Each named move below is a turn or a mirror, shown by a few rows before and after it. Which moves, in which order, take the first row of each later pair to the second? The first pair is answered.
move K304:
[  0  11 -17   5  -1   5 -11  -7 -10 -15  -8  -9  -7  -3  -5   5   1  12
   3  -1  -5  -9  10   2   6] => [  1   9 -17   5   1   6  -9  -6  -9 -14  -8  -8  -7  -5  -5   7  -3  11
   3  -4  -3 -10  11   3   6]
[  0  -4  11  -2  -6 -10 -11   5   1  20   2   7  -2   1 -13   3   1 -11
  10  18  -3   7  -2   7 -17] => [  5  -7  10  -2  -6  -8 -11  10   2  25   3   5  -2   0 -12   0  -8 -14
   8  15   0   4   2  10 -13]
[ 28   4  -4 -13 -18  14 -23 -11  15  -9 -16  -2  -5  -7   4  -6 -25   2
  -4   6  10 -16   5  11   2] => [  4  16   8 -14 -18   0 -30 -18  11 -24 -18   6  -3  -1  -2  -2   5  13
   4  17   4  -5   0  -5  -9]
[ 27 -12 -19  -4  -3  -5  -7 -15   1 -34 -27  -8 -14 -22   6   1   2   3
 -10  -8   0 -28  22   8  26] => [ 11  -5 -11  -4  -4 -14 -12 -24   1 -45 -28  -1 -11 -16   1   4  23  10
  -4   1  -5 -17  21  -2  20]
move K997:
[  7   4  19 -14  -3  -8  -6   8   7 -39  -1  35   5 -18   7   6  44  10
   7   9  -3  23 -30 -30  29] => [ 22 -18  28 -10 -11   3   1  32  12  -3  33  22  -1 -26   2  11   4 -10
 -10   0   8  23 -41 -11  34]
[ -9  -4 -10  10  32  27  22 -38  -7   4  23 -18  15  13  12 -13  11  30
  -6 -24   7   3   1 -16  -2] => [  4 -18  -3  14  19  31  20 -17  -7  39  36 -18  14   5  -1 -15 -21  13
  -4 -18  12   0   2   9 -10]
[-20  25  -5 -10  15 -10 -18 -14 -44 -19 -11  13   8   8 -14  -9   3  40
  15  16  -6 -18  31 -10 -25] => [-30   6   4 -11  20   6   0 -13 -38 -32  36  -8 -12   7   5   5  -4  35
 -25 -16   4   2   6 -32  15]
[-18   7   2   5  -3  -2   2 -11  12 -29   1 -16 -12  18   3   2  17  15
  -5 -11   2   4  -9 -20   1] => [ -4 -11   8   8 -14   7   4  12  12   3  26 -21 -14  10   0   4 -18  -5
 -14 -14  13   1 -16   0  -1]
move K876:
[ 35   4  -2   3  14  15   6  -4   7   0  -7  11   5 -15   4  13  11  -7
  -3  -6  13 -10 -10 -16  18] => [  9  14  -6  13  23  12  -2  -4 -11   4   6   1  17   3 -11  -3  -1  17
  10   5  13 -26   1   6 -23]
[-20  -3 -18  10  29  -5   5 -28  -8   8  22 -13  22  21   2 -28 -11  31
   4  20 -27 -11  17  13 -40] => [-13  -8  -2 -10 -17 -22 -15 -22   9 -55   3 -11 -15   9  22  11  22   3
 -10  10 -35  15  -2 -32  16]
[  2   1  -7  -1   6  12   7   4  12 -21   7 -15 -11  -4  -2  11   5 -12
 -14 -19  -3   6  -4  -3  18] => [  4   0 -15   5  24  19  15  -1   8   5  13 -13   1  -1  -5  -2  -9  -3
 -11 -18  -1  -8   1  13   1]
Pairs:
(2 to 3 moves a pair)
[ -8  16 -10   3 -25 -18 -27   7  -9 -32 -32   0  -3   4 -12  -3   5  10
  26  17  -8 -18  20  13 -19] => [  5  10  -8  -5 -33 -19 -26   5   2 -41 -42   5 -12  -7  -2   9  13  -2
  20  10  -8  -6  13  -2   4] => K304, K876, K304
[ 10  -7  -9  14   0   1  19   1  -2  27   3 -13  -2  -9  -2   4 -25   0
  -2  -6   6  -2   4   8   0] => [ -5  -1   2   4 -19 -17   8  -5  -1  -7  -6  -9 -15  -6   1  20   6  -1
  -1  -1   0  17  -5 -18  13] => K876, K876, K304
[  1 -10  20  12 -20 -15 -17  12  -2 -10  15   5  -2 -10  -6   6  15  -5
   2 -30  -5  11 -20  -2  -7] => [ -3  -9  17  17 -11 -13 -16   9 -11   5  20   2   9  -5 -13  -6   6   4
   8 -24  -5   3 -14  14 -25] => K876, K876
[  5  -5  -9   6   1   8  -2   7 -10  -4   6  -6  -8   1   0  -6 -21   3
   5  -4  -1 -16  12  20  -3] => [ 16 -12   2  -1  -9   5   1   3   4   5  -3  10 -14 -14   6   7  -3 -17
  -2  -5   1   7  -2   1  21] => K304, K876, K997
[  1 -11  19 -12  10   1   9 -15  -2  -2  37 -14  12   7   7  17   8   6
 -33  -9   8  21 -21 -26  12] => [ -5   1  21  -5 -35 -24 -25  16 -15 -11  19 -12   5  12 -17  20 -11   0
   0  26   3   0  -5   8 -26] => K304, K997, K876
[  5  -2  12  -5 -18  -3   0  13   4  -4   5  -5  -9  -6   0  11   9 -11
  -1   1  -1  13  -6 -10  12] => [ -2   7  -1  -3  12   5  12 -11  -1   0  -1   0   6   1   3   0  26  10
  -3  -6  -2   9   0 -18   4] => K876, K997, K997
[-17  -8  -2  10  25  13  22  -8 -12  10  46 -25   9  24   9 -12  -1  16
 -19 -18  11  -9   0  -5 -10] => [-23  -3   8  -3 -29 -17 -14  12  -6 -42  20 -22 -20  20   4  16  16  -3
  -5   2   2   1  -2 -18  -5] => K997, K876
[-12 -30  17   6   3  15  17  22   5  26  65 -31  -2   5   2   8 -36  -1
 -34 -19  10  11 -22  11   5] => [-18   9  11  10  -9 -22 -16  12  -8  34  -8   8  25  11 -32 -12  -7  13
  29  41  -6  -6   8  30 -58] => K997, K304
[ 30  -4   0   9   0  -6   2   1  -8  20  -3  -5   3  -9  -3 -26 -10   9
   1  -1 -12 -17  25   6  -7] => [ 16   5  -4   4   0 -11  -4  -8 -10 -16  -9  -8  -2  -1   2 -24   9  20
  -1  -7 -16 -15  26 -12   0] => K997, K304, K876
[-21   9 -14   8  15   1   2  -6 -10  -1   5  -4   8  17   1 -16  -4  22
   7   4  -3  -9   1   9 -17] => [-13   0 -14   8  13  10   7   6  -9   8  13 -12   4  10   0 -16 -19  13
  -3  -3   3 -10  -1  14 -12] => K997, K304, K997
[-13  -5  12  11  -8  -5   6  16  -2  36  18   6  18   7 -17  -1 -26 -17
  11  21  -1  -9   1  26 -27] => [ 10 -16   9   5 -27   2   2  26   5  22  11   1  -1  -4  -3  15 -36 -34
   0   6   2 -10  -3  20   5] => K876, K304, K876
[  8  -8  11 -14  -9 -18  -8 -14   8 -16 -32  18   6 -17   8   8  32  -9
  16   5  -8  18  -4 -10  16] => [ 19  -8   3 -11  -7 -11  -6 -13   7 -13 -44  20   6 -18  12   4  23  -8
  19   1  -7   9   3  -1  18] => K304, K997, K304
[ 33   3  -2  -1 -23  -3 -24   4  12  -6 -23  10 -13 -25  12  22   7  -5
  -7   2 -25  20 -24  19  10] => [ 35   9 -27   4  18  16 -10 -15   2   9 -27   9   7 -17  17  -3  -3  21
  -8 -11 -23  -3  -7  32  -5] => K876, K997, K304
[ -3  -8  21   1 -18  -3 -15  18   6  15  19 -10   1   2 -12   7 -15 -11
  -2  12   4  18  -5   9  -4] => [ -2  -5  24  -2 -15  -5 -12  10   8  17  13  -2   4  -2 -10  10  -1 -13
  -3  13   2  27 -11  -1   4] => K304, K876, K304
[ -1 -10  16  -5  23   4  -9   2 -21  14  33 -30  17  12 -19 -17 -46  19
   8  11  21  -5  -6  24 -24] => [ 28 -20  21 -14  38  15   8 -20  -2  44  18  -1  25 -11  -6 -10 -27  -1
  -2   4  22  15 -19  -4   9] => K304, K876, K876
[ 22   8   4  -1   2  -6   2 -13  22  31 -39  42  12 -11   2  20  29 -17
  16  24 -10   8   8 -10  -7] => [ -5   7   0   2  42  13  26 -38  14  20   3  20  18   5  15  11  38  12
 -11  -7  -7  14   1 -26  -1] => K876, K997, K876
[ -7   1   0   0  29   9  17 -18  -3  15  17   3  14   7   5 -12   1   8
  -9  -6   6   5  -3   0  -7] => [ 11   2 -12   5   7   7  -3   3  -6   7  -4  -3   4   2  -3 -14 -26  -1
   5   1   4 -19  13  25 -19] => K876, K304, K997
[-19 -19   4   0  -2   0   3  -2   5 -44   7  -9 -26   8   8  21  21  -2
 -10  -1 -12  11 -19 -29  24] => [  5  -8 -19   8  40  15  17 -26   2  15 -29  22  12   2   2 -11  19   9
   9   9 -11 -11   3  -8  -5] => K876, K997, K997
[-17 -13  11  -8  -8   4  -9  15   1  -5  52   1  24  25 -14  12  -6   3
   3  -6   4  -9  -4  14 -16] => [  9  -3  -1  -8   2   6 -10   2   5  23   5  33  40  12 -16  -1   3  -4
  23   9  -1 -21  11  19 -24] => K876, K876, K997
[  7  -4  -1   3  12  10  -1   4  -4  28   9  -6  10   0   0 -15 -19  -1
  -2  -6   8  -9  -2   9 -13] => [-11   3  12  -9  -2  -9 -11  -7   4  -5  -2   2   2  -2   3   3  26  -6
   0   3  -2  14 -15 -25   3] => K304, K876
[ 13  -8  20  -3  -6  10   3  10   0  19  10 -14  -3   3   0  -7 -28 -13
 -11 -14   0   8   1   8   3] => [-12   1  35  -6 -13  -9  -3   3  -4   8  17 -10   1  10  -8   0  -2  -5
  -2   0  -6  21  -7  -7  -6] => K304, K997
[-10   2   2   1 -11  -7   0  -5   4  -6   2   7   5   6   3   1  19   1
  -4   8 -12   8 -13 -23  -1] => [  1   8  -8   5 -13  -6  -1  -3   0   2 -19  15   9   3  -1  -8   8   1
   7  15 -11  -4  -2  -9 -14] => K304, K997, K304
[ -6  17  -2   5   8  -6  -3 -11 -12  -7 -24   1  16  12 -14 -12  12  24
  23  15  -8 -14   6   8 -29] => [-15 -11  15   6  -9   4   3  13  -7 -15  37 -31  -7   9  -7   7 -14   8
 -11  -9   4   3 -19   2   1] => K997, K997, K876
[-17  14   8 -14  17  -2   8 -35  11 -12  21   7   6   3   9  -2  34  24
   4   5   9  23   1 -39  -7] => [ 11   1  12  -2   0  -2   1  -3   8  47  22  15  13  -7 -13 -10 -17   3
  21  28  18   6   9  11 -36] => K997, K997
[  4   1 -25  10   5  23 -16  19   9 -10  23 -18   0  27  -5 -17 -24  10
  -8 -20  19 -31  -5   3  27] => [-23  12  -8   6   4   6 -18   8   8 -29  33 -14   2  37  -7 -10  10  20
  -5  -9  13  -9 -18 -16  23] => K997, K304, K997
[ 16 -15  -7   4  40  21  35 -28  13  18   8   6  -7 -10  36  -5   5  14
 -23 -31  -8   6 -18  -8  37] => [-44  -2  17  18   2 -17   3   6 -14   3  50 -18  -7  21  -5  -6 -10  32
   6   9 -11   1 -12  26 -33] => K304, K997, K876
[ -2   0 -12   0  -2   6  28  38  -8  35 -11  -6  25  26   9  -3 -20  -9
 -26   1  -6   6  17  34  -9] => [-40  12   7  -5   4  -9  29  21  -8   4   2  -6  23  39  11   9  23   5
 -31   1 -13  33  -1   1  -4] => K304, K997
[-19  17   0  -5 -11 -17 -14   2  -3 -38  -1   0 -12   9  -6   2  15  15
   8  15  -9   1   5  -2 -12] => [ 13 -14   9  -3 -22  -5  -7  25  10   5  22  -6 -20  -9  -3  11 -19 -16
 -11   3   4   4 -10  11  10] => K997, K997, K876
[ 12 -37   0   0  19  15  31 -10  -3  54  20  10  19   4  13  -9  22   6
 -13 -14  -5  15 -29   1  21] => [-33  -7   5   1 -23 -29 -15   5 -24 -10   4   4   9  29 -16  -7  39  28
  27  26 -20   4 -12  15 -28] => K997, K876
[  6   4  -2   1   4 -13 -13   0  11 -29 -18  15  10   2   9   7   6   4
  17  15 -19 -28  -5  -5  -3] => [ 15 -17   9   7  -2  -3  -5  20  16  -6  18   2   2  -4  10  14 -25 -14
  -1   3 -11 -24 -19   5  10] => K997, K997
[  1  17 -21   0  19  10   1 -12  -7  -2  14 -10  16   1  21   1   0   7
 -13 -17  -6 -17  -7  -4  23] => [-20  26  -5   2  12 -11  -9 -14 -11  -3  16  -2  21   9   5   6  23  11
   1   9 -10  -2 -11 -10   4] => K997, K304
[ 23  -2   1  -1  -2  -5  -7  17  -6  13 -10  -7   6 -14  -9   4 -12  -7
   8   5  14  -8  -1  22  13] => [ -3  14  -1  -3  -2 -16 -15   3 -13 -26 -16 -13   3  -3  -6   5  13  10
  11   5   5  -7   2  13   8] => K876, K997
[  0  -1   9   0 -27 -15 -11  20  -5  19  11 -12  -7   1 -22   0 -13  -5
  12  20  16  -6   6  28 -22] => [-24   5   5  -8 -12 -11  -1 -10  -2 -30  22 -22 -18  11   0  12  25  13
 -13  -8  10  10  -8 -14   9] => K997, K997
[-12  27 -11   0  -9   6  -7   8  -1   5 -33   8   9  -4 -23  -4 -12  -3
  20  16 -11  21   7  10 -13] => [  5  17 -30  -1   3  29   7   3   2  -6 -33  -2   1 -10  -2  -5 -26  -6
  -4 -13  -8  10  10   6  16] => K304, K997, K304
[ -1 -11  12  14 -10   7  11  25  -9  22  37 -24  -3  22 -11   4 -32 -13
  -2   1  16  -7  -5  23 -10] => [  4  11  -4  12  -7  -2  -2  10 -17  14 -13  -5  10  22 -18 -10 -17   0
  29  20   7 -26  18  30 -33] => K997, K304
